Each row is where one point has got to under a steady rotation. How many steps took it there?
The counts run from 0 to 498.
[173 106 129 101  74 110 120 102 122 117 171  85  87 159 158 137 145  85
 136 155  97 141 123 122 162 132 136  90 123 127 104 178 102  98 105 124
 102 165 124 106 142 101 141 106 128 140 107 129 123 147 101 135 109  60
 132]
100
[156  98 114 132  98 144 132  95 124 109 178  89 142 153 161 112 155 100
 131 184  92 126 155 140 126  86 140 124  89 109 132 178 114 112 125 127
  90 176 105 104 109 102 150 125  94 157  94 150 148 152 110 147 126  80
 124]
316
[131 114 113 100 122 152 128 103 158 114 150  94 112 141 170 140 173 108
 112 163 141 132 143 135  85  82 115 104 147  94 173 161 104 117 115 113
  89 135  97 113 142  76 115 125 106 117 154 161 152 136 153 197 114 132
 162]
214
[155 126  96 115 108 159 138  94 158 113 171 114 145 165  99 169 148 130
  99 180 155 151 176 105  82  87 131 128 127 108 146 160 113  99 157 140
 119 136 133 116  82  94 139 158  99  89 132 142 140 129 175 135 130 105
 157]
122
[192 150  89 100  77 118 126 102 113 127 127  75  93 163  76 168 137  74
 125 137 153 161 134  88 144 161 123  83 116 133 124 127  92 118 120 133
  92 116 119 100 134 132 111 129 127 102 145 135  96 143 144 118 106 129
 123]
331
[161 146 133 117  90 128  89 101 130 111 123  68  82 155 107 172 135  68
 130 117 140 126 120  97 110 155 119  76 114 124 135 143  74 102  78 134
 108 128  92  98 123 117 120 115 131 144 167 123 104 149 130 150  99 130
 135]
396
[176 147  78 143 103 151 128  90 111 140 133 102 139 172  95 131 150 113
 142 169 105 152 168  96 132 130 127 135  88 133 134 152 107 124 138 153
  96 165 118 128  80 110 138 136  77 127 106 150 122 147 139 100 127  72
 117]
191
[189 150  81 102 100 101 131  91  68 163 136 104 112 149  98 158 164  89
 126 166 150 178 148 105 133 111 111 109 130 145 143 135 112 125 115 144
  63 104 137 119 129 113  80 116 114  88 135 151 113 159 136 148 119 145
 101]
333
[151 150 126 157 124 146 128 111 129 103 149 100 129 131 114 117 176  95
 144 170 145 116 168 130 104  91 151 102  84 100 163 158  72 137 127 192
 101 150 108  84  94 123 134 123  93 142  91 138 146 139 151 159 134 145
  84]
343
[154 142  78  94 121 131 151 100 100 141 140 120 130 146 127 130 175 111
 129 197 168 162 156 125 102  72 129 103 126 115 172 156 117 133 121 165
  72 124 133 114 118 104 106 113 104 104 116 157 144 132 164 170 118 161
 118]
372
[152 134 105 123 117 157 171  89 130 117 157 111 139 155 121 143 168 113
 145 190 161 137 170 143  87  97 136 114 107  96 142 160  97 123 132 177
 115 145 113 114  88 106 140 135  87 123  81 140 147 129 167 152 133 118
  99]
88
[169 157 126 141  90  88  70 116 106 119 166 117  98 131  85 194 172 101
  89 127 144 142 143 110  88  90 144 105 131 125 142 156 103  99 126 164
 126 111 149 123  96 102 120 123 134 107 173 107 115 147 123 148 114 130
 132]
235
[181 144 145 128  77  89 100 115 115 109 166 108  68 141 136 153 167  90
 143 153 120 136 130 125 137 127 150  83 139 111 105 181  76 102 117 173
 120 160 139  93 124 117 153 103 124 144 107 114 125 132 112 152  99  84
 112]
166
[175 168 102 135  98 107 111 100 104 130 113  94  73 151 109 140 163  81
 167 141 138 155 127 100 147 158 118  74 112 131 142 135  67 138 104 175
  88 138 118 102 131 128 113 100 117 132 128 139 113 146 137 150 106 129
  94]
41
[155 146 116 151 106 163 142 107 148  87 154 101 135 135  91 176 171 104
 120 158 163 128 174 124  73 112 129 133 124  87 152 153  75 112 150 168
 128 143 113 106  82 108 131 165  96  94 122 137 139 123 178 152 144 136
 123]
378
[142 139 129 114 127 129 101 124 142 101 138  79  97 141 159 119 161  74
 135 150 125 112 121 115 117 104 141  77 111 106 167 158  75 134  91 142
  84 142  94  77 145 104 133 100 116 152 149 147 145 143 135 182  96 142
 132]
468
[175 123 113  92  71 116 103  81 100 142 170  91 107 165 114 200 144  91
  98 128 125 155 139 112 111 114 110 105 146 138 113 144 124  75 102  94
  98 119 123 136 125  82 107 130 128 106 177 115 106 156 109 151 105  93
 150]
103
[169 154 121 112  86  91  96 112 121 112 162 128  84 130  98 189 164 109
  99 141 155 152 132 110  92  98 140  96 164 119 143 168 100  92 124 164
 125 117 159 124 101  90 122 118 134 104 157  99 124 133 136 162  99 115
 141]
234
[153 151 115 162 129 143  97 103 108 111 147 115 157 135  82 160 174 102
 109 152 146 126 172 115  77  72 135 123  85 109 176 135  90 128 120 172
 103 127 115 112  70 110 123 136  94 126 146 134 135 144 144 149 135 160
 103]
341
[155 156 139 108  94  99  91 129 144  94 155 109  82 132 112 145 162  90
 116 152 155 123 126 103 102  90 172  67 109 107 152 172  83 118 109 182
 117 124 137  83 112 120 139 107 131 133 133 101 129 144 141 147  90 145
 129]
271
[132 129 125 117 113 141 117 120 172  86 161 107 120 147 128 131 154 107
 119 182 157 117 147 116  87  66 160  95 101 100 164 172  94 118 123 167
 122 148 110  92 103 102 157 118 101 138 115 123 155 129 163 150 111 117
 148]
54
[146 134 114 146 120 134 137 108 131 129 169 136 134 129 155 146 190 134
 121 183 124 141 172 141  85  69 136 128 137  93 150 188 100 115 145 171
 110 162 142 129  96  76 137 133  89 116 112 148 157 127 138 174 125 101
 137]
90
[175 161  96 144  88 145 156  74 130 131 133 118 109 162  89 181 165 120
 147 150 151 153 169 123 101 143 112 131 137 107 121 152  80 102 136 182
 131 144 124 134  80  98 135 142  99 102 122 131 124 118 166 139 124  87
 106]
483
[161 135 119 124  90 105  88  88  99 144 154 114  85 145 158 171 163 110
 112 135  98 150 122 119 114 100 116 101 152 128 132 174 110  97  89 128
 104 128 122 134 120  75 117  96 125 130 172 127 128 147  95 173  96  88
 143]
393
[158 150 122 158 102 146 135  84 126 119 147 116 127 158 123 136 165 115
 156 163 127 134 158 127 105 120 137 118 101 107 120 173  88 109 122 184
 128 179 107 113  70 104 167 123  91 150  82 132 140 128 138 146 123  81
  95]
126
[151 101 128  96 101 141  95 121 150  88 180  72 142 148 125 135 136  79
 101 154 134 100 153 108 102  71 150  93  71 115 153 148 110 109 107 103
  89 131  93  75 126 120 138 124 108 140 136 124 127 163 128 132 119 142
 138]
244
[152 155 113 117 107 117 139  97 108 124 142 119 108 133 106 148 177  88
 146 173 178 136 143 131  90  96 143  82 107 107 152 151  89 128 109 190
  97 127 124  97 101 119 119 113 117 123 105 128 130 132 162 175 116 163
  83]
305
[149 150 110 115 123 110  87 121 118 130 130 108  89 135 150 146 181 100
 112 143 130 149 127 106 104  88 121  89 148 123 180 154  87 122 104 144
  83 123 124 118 145  88  97 102 120 122 184 151 138 152 136 179  93 152
 154]
110
[138 128 119 119 117 162 130  95 189  88 144  80  86 160 159 137 159 104
 130 166 117 134 148 115 109 127 126 109 136  94 148 168  66 109 118 135
 119 167  94 100 134  89 147 130 108 133 147 162 153 124 155 162 106  83
 160]
252
[164 137 123 142 117 144  74 121 125 103 132  68 113 143 104 142 149  62
 103 127 126 118 143  94 112 111 124 101  87 126 170 125  81 129  93 120
  78 128  94  89 131 115 102 121 115 136 188 149 119 160 127 146 121 160
 133]
434
[191 149  97 136  84 135 126  94 118 132 136  88  92 149  92 177 158  96
 122 129 123 160 156 106 140 170  92 120 155 122 119 133  77  98 133 124
 101 132 132 125 122 107 111 151 122  84 160 144  99 143 141 130 118  99
 139]
293
